The same turns and mirrors carry the whole set onto itself and the rows of a family onto each other. Which other rows belong to the same family as each row named below? List them in the order they appear above.
These 40 rows form 5 families of 8 rows each.
Z119: [-14   2   0  15  52  23 -13  31  -4]
Z206: [ 21  -4  10  -7 -41 -26  14  -3 -23]
Z685: [  8 -30  12 -11   7 -45  17 -10 -12]
Z907: [ 29   9 -11 -28 -21 -29   1  -6   9]
Z519: [ -1  23   5  20 -20  33 -13  27 -36]
Z275: [-17   5  39  -5   1   5  10 -20  26]
Z842: [  7  -2   1   5 -41 -34  11 -17 -19]
Z51: [-26  -5  32 -11   2   5   6 -33 -22]
Z824: [ 16 -17 -43  12   0  -2 -24  31 -30]
Z779: [-22  37 -25   4   7 -18 -15  -5  23]
Z424: [ -6 -24  -3   2  30 -43  10 -14  14]
Z436: [ -9 -18  13  19  37  38  -3  18 -28]
Z457: [ 33  22  -9  29 -17  -7  -8  40 -14]
Z999: [-12 -21 -24  -1 -35 -14  32  -1  -1]
Z73: [ 27 -30  28  26   8   8   0  26 -31]
Z294: [  4  26  18  17 -33  24 -18  17 -24]
Z672: [ 30   3  -3  -8 -15  -6 -12  53   7]
Z724: [ 32 -26   4  17  28  -9  11  42 -15]
Z105: [ 12   8  19   8  36  17 -46  13  -4]
Z925: [-23 -30   1  24  15  41 -24  17   0]
Z507: [-10  16   7 -13 -14  22  -6  53 -11]
Z992: [  0  30 -22 -37   3  -4  -2 -18  -7]
Z566: [-26 -25  -6   3   9  20 -11 -42   3]
Z878: [-25  -1 -12  21  48  20 -22  16   6]
Z581: [-40 -21  10  -8  28  -5   6 -26  -9]
Z617: [  1  19 -11   2 -26 -49   0  -4   6]
Z972: [ 21 -47 -11  -6  17   9  -7  32 -23]
Z280: [-26 -11  29   6 -10  21  -1 -32 -21]
Z124: [ 21   7 -30   9  16 -27  -6  45   6]
Z135: [-16  31  -9  33   5  34 -19  23 -11]
Z288: [-16  25   2   3 -24   3 -15 -21  31]
Z738: [  7  24   0  19 -11  26 -48  17   4]
Z182: [ -1 -46 -10 -23   5 -13  25  -6   4]
Z796: [  0 -43  18  43  -3   8 -12  30   3]
Z984: [-36  30 -27  -5   4 -19  -4 -12   8]
Z884: [  9 -30 -12  20  14 -19  -9 -41   6]
Z739: [-40  27  -1   5 -16  -3 -14 -27  -8]
Z743: [ 17 -42  24  11   0  12   7  18 -37]
Z963: [ -8 -31 -18  -3  40 -30  11  -4  10]
Z730: [ 18   7 -30  31   9 -16  -9  48  -1]

The rest of the family of Z724: Z685, Z436, Z457, Z581, Z617, Z135, Z739
The rest of the family of Z999: Z275, Z824, Z105, Z507, Z992, Z796, Z884
The rest of the family of Z743: Z206, Z779, Z294, Z878, Z280, Z124, Z963
The rest of the family of Z842: Z119, Z519, Z51, Z424, Z73, Z984, Z730

The same turns and mirrors carry the whole set onto itself and the rows of a family onto each other. Which other rows belong to the same family as each row named below? List them in the order they appear above.
These 18 rows form 3 families of 6 rows each.
Z920: [ 28  17   9  -7 -18  -7  18  38  -7  17 -34  29   4  54   0 -15  13   6
   2  -4  22  18  10]
Z668: [  3 -29  12   8  22  46 -48   2   3   8  50 -29 -12 -21 -18  20  -4  -2
 -37   8 -12  -3 -12]
Z710: [ 20  -1 -23  12 -42  -3  26 -42   6  47 -20  19 -17  40  11  -9  19 -18
   0  -4  13  32  -3]
Z264: [ 32   5   1 -20 -34 -26  27   9   3  27 -26  -2  -8  47  18  -7  -7  17
  13  -6  46  27   8]
Z430: [ -7 -28  17  24   6  43 -45 -21  27   5  51 -18  23 -20  -8  20 -13  -6
 -26  -5   5  -5  -8]
Z601: [ 33   4 -13 -15 -40 -10  19 -23   3  39 -30   8 -16  34  16 -30  18  14
  -1   0  50  10   1]
Z485: [ 14  15  -2   9 -18  -5  25  21  -8  17 -30  36   5  59  -4  -2  15 -17
   7  -9  -2  30   7]
Z647: [-22 -14  -9 -10  38  28 -32 -27 -24 -10  32 -18  -6 -23  -4  17  -4 -14
 -17   3 -11 -25 -15]
Z758: [-13 -23  18  -9  10  30 -45 -13  20  -7  35 -30  28 -25  -7   0  -8  20
 -12 -12  36 -32  -1]
Z495: [-10 -20  -4 -26  24  29 -40   8   0 -10  32 -46  -2 -24 -24   0  -1  19
 -15  -3  18 -27 -12]
Z258: [-20 -10   1   6  23  25 -30 -42   1 -14  35  -8  28 -25  11  12 -20 -11
 -13  -1  14 -29 -15]
Z899: [ 35 -17  30   4 -41  -8  11   9   8  53 -10  11 -20  50  17  11   5   6
  -5  -8  17  47  25]
Z419: [  0 -10   8  -5 -20  33 -33  -3  -4 -11  57 -46 -21   0 -18  33 -14  -2
 -46  -6 -15 -25  -1]
Z103: [ -9  -5   5 -28 -15  22 -30  -3 -14 -21  45 -52 -16  -3 -16  21 -11  11
 -34 -12   4 -46   4]
Z163: [ 32 -20  10   6 -54   7   4 -18  17  64 -16   9 -22  39   5 -16  30   9
 -11  -6  27  32  17]
Z883: [  9  -1  -6   1 -31 -22  34 -20  -6  34 -19  15 -10  53  20  14   1 -18
  18 -13   6  41  10]
Z530: [ 22   0  22   8 -26   3   9  36  -2  32 -26  34  -1  57  -7  -3  24  -2
  -3 -11   2  32  23]
Z989: [ -9   1   0 -13  -6  22 -24 -21 -25 -22  47 -35 -18  -2  -3  32 -18 -11
 -39  -4 -14 -41  -5]

The rest of the family of Z530: Z920, Z485, Z419, Z103, Z989
The rest of the family of Z647: Z668, Z264, Z495, Z899, Z883

The same turns and mirrors carry the whole set onto itself and the rows of a family onto each other. Which other rows belong to the same family as each row named below? List them in the order they appear above.
These 15 rows form 5 families of 3 rows each.
Z778: [-36   6  17 -42 -14 -27 -40  42   6  14 -28 -11 -16  24]
Z745: [-32   7  21 -65 -17 -33 -27  35 -15 -13 -20   2  -9  23]
Z604: [-32  10  20 -52 -16 -25 -51  26 -13   2 -33  -2 -10  28]
Z926: [ -8 -25 -27   1   1  -2 -15 -10 -25  28  24 -18 -20 -53]
Z440: [-26  26  10 -43 -21 -40 -45  21  -9  13 -25 -15  -1  38]
Z412: [-27 -16 -24 -18  11   3  -9 -22 -12  45   8  -6 -45 -41]
Z534: [ 31  -9 -42 -41  19  -6   3 -12 -24  11  22 -23  26  25]
Z638: [-28 -10 -14 -25   4   9 -20 -33 -30  33   4   2 -38 -48]
Z711: [ 39  -6 -44 -43  27   6  -1  17 -10   5  12 -15   8  30]
Z138: [-36  -5 -15 -37   1 -11 -10 -28 -31  19   8  10 -52 -42]
Z749: [-32   6  -7 -17  -7  -5 -14 -32 -23  48   8 -12 -24 -46]
Z543: [-29  16   6 -13 -27 -37 -59  36 -10  11 -19 -14 -23   0]
Z885: [ 32 -18 -46 -26  11 -24 -26  23 -20 -10  14 -24  14  33]
Z861: [ 38 -12 -39 -52  24  10  -7   0 -28  -7  10  -7  17  25]
Z89: [ 35   3 -38 -57  20   6   9   5 -31 -14  18   2   3  10]

The rest of the family of Z604: Z638, Z861
The rest of the family of Z926: Z543, Z885
The rest of the family of Z89: Z745, Z138
The rest of the family of Z711: Z778, Z412

The same turns and mirrors carry the whole set onto itself and the rows of a family onto each other. Which other rows belong to the same family as each row named below? List them in the order they appear above.
These 20 rows form 4 families of 5 rows each.
Z170: [ 33   4 -22 -19  -9  36  -2  22   8  -4   9  -6 -31 -30  -4]
Z591: [ -3  -7  -6   4  -4 -46 -29 -14  -6 -24 -47   3  17 -33  14]
Z392: [-47   3  34  22 -21   8  -8   6 -21 -18 -32  12  23  -9 -19]
Z269: [ -7   3  10  18   5   2  17 -51 -11 -36  38  17  15  22 -25]
Z667: [ -4   2   9  40   8   7   8 -36  -3 -26  39   7  10  29 -34]
Z950: [-42 -12  38  32   1   1  -4   3 -16 -24 -36  18  21  -6  -9]
Z947: [ 23  10 -31 -19 -16  26  16  31  -1   4   2 -10 -23 -31   6]
Z236: [ 19  -1   5   4  22 -16  -8  50   1   3  21  11   4  39  15]
Z510: [-16 -16 -29 -13 -11 -28 -31 -22   3  -4 -31  -7   4 -37  17]
Z941: [ 19   2   2 -17  22 -16  -3  33  -6   3  35  13   7  44   9]
Z760: [ 37  -3 -18  -3 -23  35  -2   8  19 -10   8 -20 -29 -30 -12]
Z402: [ 30  -6  -3 -22   9 -15   4  19  -1   9  31  -7  10  50   5]
Z54: [  6 -11  10  18   9 -12  23 -53  -1 -39  40  20  11  13  -9]
Z829: [ 45   6 -14 -10 -23   9  -6   8   0 -17   4  -3 -22 -59  -7]
Z776: [-41   9  37  30 -33  10  12  17 -19 -18 -15  13  19 -17 -17]
Z316: [-15 -16 -28  -7 -18 -39 -18 -19   0  -5 -34 -15  19 -19  27]
Z706: [ 39  18  -4 -12   7 -18  -1  52 -21  -5  23   1  13  19  13]
Z870: [-19  23  39  42 -16   2  -8   8 -17 -37 -17   4  24  -7 -37]
Z285: [ 27   7  10   8   5 -18   9 -41 -11 -42  40  -6  25  26 -20]
Z763: [-20 -19 -14 -10 -15 -31 -15 -23   7  -4 -20   1  -3 -57  14]

The rest of the family of Z706: Z591, Z829, Z870, Z285
The rest of the family of Z392: Z170, Z269, Z510, Z941
The rest of the family of Z776: Z236, Z760, Z54, Z316

